(in the rows, 128 means zero)
One turn moves each row of this set onto another row. After a few examples, where does it send each row asked below?
Q612: [131 118 130 144 165 156 125  98 130 116 111 123  90 147 100 121 144  96
 133 102 133 129 110 131 130]
Q989: [126 151 116  96 142 147 121 138 149 116 145 127 124 116 133 113 177 124
 118 134 106 124 124 146 165]
Q705: [132 123 121 144 154 163 131  94 147 123 106 127  96 153 106 132 140 106
 137  94 132 138 117 133 121]
Q605: [ 87 146 123 165 143 107 121 148 151 132 106 129 117 102 149 121 145 152
 141 129 115 140 128 146 126]
Q696: [128 145 124 142 131 123 117 145 120 138 125 129 142 158 135 166 103  97
 125 115 147 124 131 103 150]
Q548: [113 100 152 136 144  98 128 140 140 139 145  93 132 108 161 131 133 132
 102 152 118 113 140 121 139]
Q684: [ 88 137 138 136 148 102 127 127 153 128 108 133  94 122 128 111 158 146
 134 140 120 136 140 138  95]
Q46: [127 136 114 129 132 154 136 109 141 126 110 139 116 167 112 168 115 110
 130 119 128 124 133  98 119]
Q381: [133 145 125 140 123 123 117 135 133 143 121 129 139 164 137 167 101 106
 131 102 151 137 130 119 140]
Q67: [134 131 139 153 156 121 105 133 126 136 123 113 123 146 130 125 128  92
 133  87 157 139 113 148 155]
Q438: [116  87 146 136 156 133 148 112 129 119 131 105 105  94 140 129 123 146
 109 149  94 110 116 122 137]
Q730: [118  87 165 128 157 105 135 119 133 131 142  94 108 103 148 115 131 136
 106 140 115 119 119 141 136]
Q559: [128 148 133  68 136 136 128 130 140 118 147 134 113 134 125 124 162 125
 108 145 111 119 129 137 145]
Q180: [109  99 134 142 141 128 142 131 137 127 134 103 131 101 154 142 129 140
 108 160  96 105 139 103 141]
Q783: [137 131 132 152 147 129 111 122 138 137 114 116 120 150 130 133 125 102
 139  79 155 147 111 154 144]
Q552: [ 91 135 148 119 140 101 139 125 129 127 109 149  91 127 129 139 113 160
 131 149 114 132 123 129  96]
Q661: [135 151 136  70 131 131 131 139 119 122 148 141 122 128 136 139 125 135
 111 138 110 121 110 145 163]
Q788: [ 92 145 131 147 132 107 135 144 127 131 105 145 117 107 150 145 102 168
 141 135 110 138 112 134 125]
Q616: [125 130 114 132 143 162 138 109 124 118 113 140 108 158 107 160 117 101
 125 130 123 115 127  87 127]
Q797: [132 152 119  99 138 144 126 146 130 118 143 134 129 108 144 127 141 135
 121 127 104 125 103 155 181]

Q696 moves to Q67
Q46 moves to Q381
Now these:
Q989 moves to Q559
Q788 moves to Q605
Q730 moves to Q438

One turn moves each row of this set onto another row. After a few examples, where does it send each row asked below?
Q942: [118 133 107 135 135 116 107 142 147 181 130 149 147 169 127 119 136 141
 110 121  94  97 151 113 131 112 106  90 111 128 114 153 144 119 128  98
 107 177 120 102 165 133]
Q341: [109  92  82 154  91 108 107 139 142 150  79 121 184 109 147 107 143 118
  92 145 138 122 147 114 103 145 110 104 100 123 131 144 116 108 135 142
 125 146 120 101 124 147]
Q968: [131 109 104 145 124 137 126 164 164 170 112 142 170 172 155  93 119 126
  91 119  83  99 146 158 147 128 120  75 111 127 111 159 147 149 132  94
 121 151 115 106 143 127]
Q701: [156 100 155 115 126 132 123  78 133 151 100 125 145  97 153 137 129 117
 104 128 104 137 146 163 146 135 124 113 101 145 123 141 111 134 124 135
 130 129 164 115 148 117]
Q930: [148 169  82 119 112 146 126 166 150 190 117 117 163  80 146 145  99 144
 113 119  96 117 151 139 107 114 138 112 111 146 126 149 133 140 137 119
 119 154 114 132 126 122]
Q813: [108  95  92 156  97 132 116 144 143 161  64 119 161 126 150  96 113 101
 110 144 145 117 141 140 123 131 132 117 107 115 125 153 118 110 130 170
 118 156 125 106 104 143]
Q43: [111  96  91 161  83 127 117 142 143 153  67 123 173 113 161 102 131 111
  96 147 130 118 150 141 107 145 118  97 111 117 118 159 131 129 131 157
 125 125 121 100 107 134]
Q457: [155  92  82 144 108 123  98  94 120 146 103 120 171 118 130 104 128 102
 120 121 134 134 149 121 151 143 117 104  89 152 130 130  99 106 110  98
 128 106 120 118 135 139]
Q455: [144 107 157 107 140 121 120  75 144 160 108 124 153  93 139 119 138 128
  93 126 112 133 140 139 142 130 123 116  91 142 130 131 105 119 136 130
 127 162 154 117 157 133]
Q242: [126 154 167 144 121 144 114 161 137 135 109 114 136 152 154 127 120 157
 116 118  95 120 125 118 147 130 118  88 123 137 124 152 125 130 135  93
 129 114 125 117 102 114]
Q353: [132 123 104 139 124 145 116  91 142 175 100 121 152 122 124  50 109 104
 121 120 142 118 138 125 157 120 142 112  91 130 119 135 115 104 125 134
 115 150 103 127 118 152]
Q232: [150 156  76 117 118 141 127 171 156 189 115 113 175  85 143 138  98 139
 107 117 103 119 145 136 117 115 141 117 101 148 135 141 119 131 141 111
 121 169 112 136 127 130]
Q739: [138  97  99 142 130 140 119 168 155 171 105 135 158 192 148 109 100 111
 108 120  95 102 139 163 166 117 127  96 109 131 120 156 127 131 125 101
 119 167 125 110 140 129]
Q287: [121 153 168 138 134 142 115 164 144 143 110 110 135 156 143 109 113 156
 114 118 106 118 115 111 157 122 127  98 116 136 130 145 112 115 142  97
 126 146 120 121 102 127]
Q263: [154  94 154 111 136 132 124  84 147 154  98 120 157 102 148 114 121 114
  94 126 114 137 138 162 157 132 133 119  90 144 132 131  98 124 135 133
 132 158 158 120 146 131]
Q459: [149 104 157 114 124 126 125  76 145 151 105 126 161  86 154 119 143 127
  85 128 100 135 147 154 137 143 121 102  96 144 122 139 117 139 133 126
 133 132 155 114 151 122]
Q699: [106 113  93 158  86 122 104 128 124 159  77 129 149 112 148 129 136 114
 119 149 134 118 157 122  99 133 112 111 117 117 117 161 134 115 122 168
 115 131 130  97 117 128]
Q694: [132 138 156 140 129 131 107 165 135 130 112 108 147 156 147 133 121 155
 114 115 102 125 120 108 155 132 117  95 114 147 135 141 103 113 135  77
 131 129 126 118 111 123]
Q17: [160 147  72 120 111 142 126 174 149 179 113 114 179  85 150 152  96 135
 107 118  95 124 150 147 117 124 137 112 105 153 135 145 118 140 134 106
 125 147 119 133 126 124]
Q190: [150  98  84 144 109 118  96  90 121 147 108 124 174 114 128 103 134 108
 118 122 133 131 152 113 143 144 112 102  89 152 130 129 102 106 111  96
 127 108 115 118 139 141]
Q647: [153 156  80 121 111 152 129 173 148 187 109 116 163  88 151 147  88 133
 116 118  97 118 149 153 118 115 143 117 112 147 128 150 127 142 133 123
 120 152 119 134 120 121]
Q592: [126 132 108 140 127 130 107 143 131 179 121 149 127 178 133 142 122 128
 132 124  92  98 154 132 138 108 110  96 122 129 109 164 148 128 114 113
 104 158 132 100 156 117]
Q306: [127 153 167 142 121 145 114 163 136 134 109 114 137 152 154 126 119 157
 116 119  95 120 125 120 150 131 118  86 122 139 124 152 123 129 134  93
 127 115 125 116 102 114]
Q756: [141 122 167 112 135 139 125  70 140 167 102 127 135  94 145 116 129 123
 104 129 108 129 144 154 141 124 131 116 102 135 117 142 121 129 131 152
 123 152 157 116 144 124]
Q717: [127 116 100 140 126 115 112 153 157 167 126 145 173 162 143 110 140 141
  89 121  84 101 150 127 132 131 103  74 106 132 116 153 144 136 131  80
 118 156 116 103 162 132]
Q174: [132 138 157 139 128 130 107 166 136 128 110 108 147 154 147 131 121 156
 113 118 104 125 119 107 154 132 118  96 113 146 137 140 103 114 135  77
 133 129 125 118 109 124]
Q742: [154 155  76 116 117 145 123 170 146 189 112 113 164  94 143 151  89 134
 119 117 104 121 145 140 122 110 143 126 105 150 136 142 115 126 135 118
 119 169 120 135 127 127]
Q74: [155 155  73 118 111 139 119 167 141 184 117 115 168  86 144 164 101 138
 118 118  98 123 153 136 111 118 133 118 109 152 132 145 121 134 131 111
 121 150 122 131 133 120]
Q752: [117  87  80 154  92 116 101 140 124 150  72 121 162 126 144 134 124 101
 117 148 146 124 148 126 115 135 116 119 106 125 133 149 107 100 120 156
 120 145 135 101 118 139]
Q718: [140 131 106 151  98 151 111  82 124 163  99 130 144 109 142  87 126 107
 130 124 118 121 158 140 137 134 125  92 112 133 101 156 144 136 109 136
 117  86 114 116 116 120]
Q508: [ 95 116  97 152  99 119 109 131 142 168  80 127 158 111 138  98 137 121
 106 146 142 114 147 110 100 128 118 112 106 113 122 152 129 104 135 164
 113 163 119 102 119 146]
Q261: [143 103  97 143 125 131 106 156 130 165 110 141 141 192 143 147 107 112
 128 123  96 104 149 152 157 115 116 101 116 137 119 159 128 127 111 103
 114 152 139 104 151 119]
Q575: [138 130 107 153  98 151 115  82 129 162 100 131 151 105 143  77 129 111
 122 124 115 120 157 140 135 137 126  86 111 133 100 154 146 139 112 132
 120  86 111 116 116 122]
Q101: [144 111 165 113 132 141 136  80 155 162  98 124 151  92 153  95 126 123
  88 126 104 129 140 164 147 133 135 107  98 134 118 141 119 139 139 144
 129 148 149 120 138 126]
Q476: [129 129 105 139 126 141 111  86 138 178 104 123 146 119 119  57 114 106
 126 118 143 118 139 116 151 118 138 114  93 130 118 134 117 100 124 136
 111 153 105 127 120 150]
Q104: [122 153 168 137 134 143 116 164 143 142 109 109 134 158 144 110 112 155
 116 116 105 118 115 112 157 121 127  98 115 136 131 143 113 114 143  97
 127 145 120 122 101 126]

Q476 moves to Q190
Q306 moves to Q104
Now these:
Q43 moves to Q813
Q261 moves to Q592
Q701 moves to Q756
Q232 moves to Q17

One turn moves each row of this set onto another row. After a few examples, where does it send each row asked below?
Q531: [113 116  49 150 129 144 142 140 105 143 132  95]
Q153: [105 102  88 123 171 114 155 174 104 135 134 100]
Q786: [ 89 121 119 118 126 152 154 137 144 128 151 108]
Q26: [114 113  83 127 169 128 149 179  98 132 136 101]
Q144: [113 114  49 150 134 146 153 151 101 144 128 103]
Q284: [ 92 124 118 120 131 160 160 146 139 128 148 115]
Q279: [120 127  80 129 156 131 119 161 102 128 146  87]
Q804: [123 113  90 133 161 140 142 155  97 179 107 136]
Q735: [113 112 101 141 129 141 152 102  91 155 157 143]
Q203: [115 113  91 126 142 116 108 115 114 181 119 110]
Q255: [121 124  80 130 163 136 133 174  98 128 141  96]
Q108: [ 95 126 116 120 128 160 156 144 139 127 150 113]
Q690: [131 125  86 136 155 149 128 150  96 174 112 131]
Q64: [ 95 127 116 120 127 160 152 141 141 127 151 110]
Q812: [132 130  84 136 147 146 109 137  99 174 118 121]
Q906: [108 112  51 147 125 133 136 130 111 144 134  89]
Q3: [ 98 112 128 132 137 127  97 129 123 153 147 112]
Q356: [ 94  96  58 140 131 114 153 129 117 151 128  92]
Q308: [ 89  99 134 127 143 115 114 130 127 156 140 115]
Q905: [ 88 119 119 117 131 152 161 142 143 130 148 113]
Q924: [ 88 120 119 117 128 151 158 140 144 129 149 110]
Q66: [112 120 124 141 154 158 125 169 104 147 137 137]
Q994: [113 112 101 141 131 143 155 104  91 155 156 145]
Q61: [112 102  95 127 162 124 149 149 104 184 105 134]
Q676: [114 121  82 125 152 117 112 149 110 130 148  79]
Q992: [105 110  86 120 154 103 120 144 115 133 146  78]
Q239: [ 98  98  90 119 166 101 151 162 111 138 137  93]
Q432: [108 107 103 140 132 136 161 104  93 157 154 146]
Q754: [107 105  53 148 140 140 166 155 103 147 124 107]
Q538: [106  96  97 123 157 109 142 134 112 186 108 125]
Q629: [112 111 102 141 131 142 159 106  90 155 155 147]
Q816: [110 125 123 138 137 145  94 139 115 147 147 116]
Q166: [ 98  99  90 118 159  97 136 150 116 137 141  84]
Q977: [110 109 102 140 132 139 161 107  90 156 154 148]
Q846: [ 98  95  56 144 140 128 171 150 108 151 123 106]
Q292: [100 104  54 143 126 121 142 125 116 148 132  87]
Q885: [ 93  92  58 141 137 117 166 139 114 151 125  99]
Q289: [ 90 121 118 119 131 156 163 146 141 129 148 114]
Q447: [126 124  87 132 142 133 102 123 107 176 121 112]
Q316: [115 128 122 141 145 158 105 156 107 145 143 127]
Q840: [107 102  95 123 148 107 124 120 117 185 113 115]
Q286: [101 106 131 137 160 145 142 171 108 153 131 141]
Q641: [ 92 125 118 119 126 156 152 137 142 128 152 108]
Q609: [111 111 101 140 127 137 152  99  93 156 157 143]
Q599: [ 85  91 136 126 151 113 133 144 125 159 134 125]
Q233: [108 108 103 139 128 136 154  99  94 157 156 142]
Q185: [ 91  94 136 130 158 126 145 161 116 157 131 136]
Q818: [107 107 104 139 130 134 158 101  93 157 155 145]

Q108 moves to Q786
Q166 moves to Q26
Now these:
Q286 moves to Q816
Q538 moves to Q690
Q233 moves to Q977
Q292 moves to Q846

One turn moves each row of this set onto another row. After a few examples, where does it send each row asked below?
Q563: [114  97  98 138 150 125 109 105 120 115 154 118 146 149 156  95 150 134
 134 111 107 130 140 155 131 155 139 131 112 112 141 124 123 130 133]
Q895: [134 140 136 157 141 103 152 114 107 107 140  85 139 133 153 146 124 124
 122 138 118 106 118 112 108 147 155 137 136 135  98 128 138 169 108]
Q193: [100 120 128 122 115 132 140 123 119 124 136 106  73 122 127 112 118 105
 129 133 126  70 143 114 124  90 121 138 112 127 130 134 124 125 132]
Q420: [106 128 130 135 125 136 140 120 107 127 133 120 148  99 132 114 124  96
 131 123 119  98 136 135 118 129 130 123 190 107 123 127 132 137 112]
Q842: [121 140 127 114 129 134 126 124  85 102 140 102 127 149 150  96 118 129
 120 150 132 112 150 131  98 158 118 122 157 142 150 127 104 150 144]
Q622: [144 140 125 151 145 105 141 122 106 141 125  89 123 155  93 107 130 121
 157 122 103  97 105 128 161 115 170 104 128 145 133 130 125 120 129]
Q790: [128 144 163 174 138 136 119 135 117 128 140 141 124 123 175 110 121 129
 149  98 105 133 120 139 110 117 128  98 137 137 122 115 115 131 116]
Q679: [121 162 151 133 124 141 128 131 147 160 159 115 132 133 147 128  98 133
 170 128 108 134 138 141 149 113 139 136 119 107 133 137 134 126 156]
Q617: [118 113 130 154  99 133 136 120 135 139 146  87  95 140 135 156 128 129
 134  81 141 103 144 108 122 133 163 111 125 132 104 124 120 149 144]
Q668: [110 113 137 145 129 130  88 115 107 114 151  88 110 143 135  96 113 138
 137 138 113 106 134 144 110 107 117 131  78 105 147 121 108 155 131]
Q996: [145  98 111 138 124 137 159 125  97 135 136 108 128 180 134 123 115 136
 146 118 100 122 144 122 139 148 138 143 103 142 118 160  83 107 106]
Q671: [138 110 115 128 145 133 130 130 120 147 126 121 109 110 144 100 116 166
 125 112 151 126 155 119 129 149 138 100 117 146  97 172 110 142 127]
Q674: [128 138 125 130 115 122 135 147 123 113 142 115  94 133 133 103 130 153
 171 143 114 131 143 117 124 115 180 120 152 153 137 136 115 154 120]
Q178: [151 139 135  97 133 126 133 127 114 123 129 112 102 172 124 123 127 124
 120 135 122  51 139 119 115 130 146  93 133 102 123 128 119 143 155]
Q377: [120 134 118 115 148 134 125 123 120 160 138 109 144 145 147 127 136 139
 139 112 110  74 133 170 123 179 140 125 144 132 129 146  96 113 114]
Q583: [142 136 107 111 157 117 121 105  91 139 134 110 119 131 108 103 107 156
 135  97 120  89 120 122 107 162 137  98 111 148 103 162 124 147 133]
Q428: [121 131 147 139 143 142 121 128 107 109 146 141 134 137 172 100 122 144
 159  89 125 111 126 120 138 138 117 100  99 138 118 148 153 108 123]
Q883: [ 94 133 129 154 112 139 128 131 106  94 118  95 150 165 107  91  98 135
 146 127 114  93 137 137 140  98 142 109 134  93 134 149 123 139 125]
Q192: [136 136 145 134 125 121 157 117 133  88 115 116 131 177 164 138 112 140
 116 136 150 113 146 124 114 139 144 125 103 145 108 133 107 148 112]
Q913: [126 115 130 154 127 121 140 131 136 158 159  84 142 136 167 124  95 147
 121 119 101  84 124 109 131  94 127 104 101 105 125 151 135 135 124]
Q358: [156 150 120 156 159 147 166 133 124 147 136 119 106 144 138 108  95 139
 113 121 105 123 141 137 142 137 119 108 112 125 132 140 118  95 148]
Q334: [131 138 113 155 128 153 115 157 115 157 155 128 121 125 123 116 117 159
 129  97 115 125 154 138  75 135 141 121 124 111 107 130 145 133 146]
Q22: [117 116 156 146 121 118 151 102 109 127 144 124 178 147 121 124 110 108
 131 106 137  97 139 113 115 136 149 125  96 116  99 161 110 157 101]
Q60: [148 138 136 137 134 155 115 121  94 121 124 114 127 156 128 132 131 126
 154 106 123 101 123 163 151 155 105 116 120  83 102 147 104 154 117]
Q949: [157 131 125 135 119 107 158 140 140 143 131 103 148 165 135 131 138 131
 131 128 158 100 136 130 134 115 151 142 100 109 107 152 118 169 106]
Q966: [122 105 129 105 141 126 111 119  97 113  96 116 132 154 158 107 116 113
 136 130 103 115 140 130 103 130 133 151 133 105  95 119 149 124 138]
Q856: [151 136 138 133 131 145 115 143 116 137 101  85 114 123 140 116 123 150
 123 162 162  90 137 135 124 128 116 141 135 111 108 122 108 140 131]
Q817: [107 160 141 108 118 127 124 151 119 150 144 129 121 128  94  96  99 131
 139 134 104 140 142 127 110 142 150  98 103 128 123 147 114 113 115]
Q140: [102 148 120 147 114 150 140 131 125 139 122 118 115 123 105 120 141 144
 126 123 120  53 125 143 138 127 156 121 131 141 100 119 110 107 105]
Q584: [138 120 151 124 130 151 125 102 126 138 117 118 168 152 111  87 119 139
 129 128 143  95 146 145 150 140 160 120 127 108 121 102  92 142 132]
Q426: [140 122 123 172 116 144  99 111 104 129 102 126 126 156 148 146 115 140
 157 108 125 100 143 153 105  95 120 116 105 128 122 138 118 124 158]
Q267: [ 94 148 113 130 116 129 127 145  82 131 138 106 151 143 134 102 155 128
 113 126 127  96 129 124 152 146 129 107 133 137  89 139 152 128 147]
Q917: [135 128  92 142 127 101 122 145 137 112 136 116 122 154 140 111 125 156
 131 117 104 128 108 110  74 127 136 117 109 109 118 139 110 121 102]
Q65: [124 119 117 100 103 115 118 145 111 137 121 114 114 139 131 135 119 131
 168 135 103 106 152 148 120  83 160 116 137 140 131 144 150 143 118]
Q84: [136 122 116 158 128 150 132 103 106 140 135 112 100 133  97 142 104 128
 141 144  95 132 163 120 120 141 168 125 126 129 120 126 119 125 163]
Q461: [105 154 140 115  88 123 135 109 110 142 149 122 139 143 139 143 116 127
 143 114  82 114 116 134 130 134 146 122 110 159  94 117  98 139 113]
Q9: [137 127 123 142 111 144 135 131  97 122 154 152 152 130 119  79 151 111
 125 140 133 101 137 121 139 106 109 119 113  92 131 127 114 135 125]
Q354: [127 133 124 169 110 115 157 142  89 122 147 126 163 165 146 135 131 110
 112 134 111  96 140 128  86 108 134 121 121 135 119 143 124 151 100]
Q18: [148 147 138 159 147 107 136 113 101 167 146 127 139 122 116 100 126 119
 140 141  95  95 109 107 126 119 147 100 118 137 124 150  86 123 139]
Q759: [142 107 124 146 117 139 130 108 113 176 117 129 138 145 144 109 100 137
 148 113 118 109 163 144 115  84 147 142 119 136 121 147  95 151 160]

Q674 moves to Q759
Q428 moves to Q583
Now these:
Q193 moves to Q668
Q178 moves to Q883
Q192 moves to Q22
Q84 moves to Q679
Q842 moves to Q584
Q617 moves to Q913

